Each row has a name. Each question is about the rows just above it.

  4 -12  -3  -1 -10  -7 -11  -4 -23 -11  -8 -> <110>
 21 -47   1 -24 -46 -43  15   7  10 -28 -10 -> <157>
 21 -47   1  -3  40  23  56  14 112  27  28 -> <173>
  6 -16  -4  -2 -14 -10 -15  -5 -32 -15 -10 -> <140>
 -8  16 -12  24  16  26 -54 -18 -88   4 -12 -> <129>
-16  -4   6  -2  -1  -2   1   0   1  -2   0 -> <196>
Give the next entry after  10 -28. => -10
Give the next entry after   6 -16. => -4
What is the next entry after  -8  16 -12  24? => 16
Give the next entry after   6 -16  -4  -2. => -14
Where do  21 -47   1 -24 -46 -43  15   7  10 -28 -10 appear? => <157>

 64  15 -71  60  <140>
 28  -8 -52  31  <27>
-18  62 -31 -16  <173>
15 99 52 47  <165>
 62 -18 -31  -8  <61>
Give the next entry after  -8 -52. => 31
The next entry after -18 -31: => -8
The next entry after  62 -18: => -31
Give the next entry after 28 -8. => -52
Give the next entry after  62 -31. => -16

 56   1 -66  -8  96 = <129>
-82 -53 -34 -23  15 = <61>
  1 -66  56   0 -67 = <140>
Give the next entry after 56  0. => -67
Give the next entry after -82 -53 -34. => -23
Give the next entry after  56   1 -66. => -8

-20  30  32 -14   7  30  34  38   6  -2  42 -10  49  48 -> <61>
  7  30  34  38   6   0  46 -65  58 -32  37  59 -65  -3 -> <196>
 40 -84 -68  44 109 107  83 -59  96 -52  60  54 -43  98 -> <27>
-25  29  -9 -55 -21   2  25 -12  -4 -28  39   3  -7 -21 -> <173>
 -86  -41  -61 -100  -14   34   44  -51   -8 -112   54  -43  -25   34 -> <157>
The next entry after  38   6   0  46 -65  58 -32  37: => 59
Give the next entry after  7 30 34 38  6 -2. => 42
Give the next entry after 109 107  83 -59  96 -52. => 60
Give the next entry after 34 38  6 -2. => 42

 -61  -77  -80 -103  -73   48   68 -111 = <136>
 -77  -77  -60 -102  -54   53   65 -101 = <39>
  9  30  42  41  38 -34 -51  51 = <165>
 62  39  -4 -13  15  29 -32  31 = <129>
 -73  -82  -78 -111  -71   48   65 -115 = <110>
  4  28  30  15  29 -13 -29  26 = <103>
  3  23  27  24  25 -36 -52  33 = <61>
 -63 -102  -54   39  -43  -52  -28   12 = <157>
What is the next entry after  -82  -78 -111  -71   48? => 65
What is the next entry after  -60 -102  -54? => 53
Which row holds  -77  -77  -60 -102  -54   53   65 -101? => <39>
What is the next entry after  15  29 -13? => -29

 31 -59 -11  -2  12  <157>
  75  -41  -47   64 -110  <140>
-60 -11  -2  21 -41  <103>
-79  42 -89  14  20  <129>
 3 -1  1  0 -2  <27>
-55  29 -51   3  21  <110>
-59  31 -57   5  21  <165>
 39 -22  -2  21 -42  <173>
What is the next entry after -59  31? => -57
What is the next entry after -59 -11? => -2

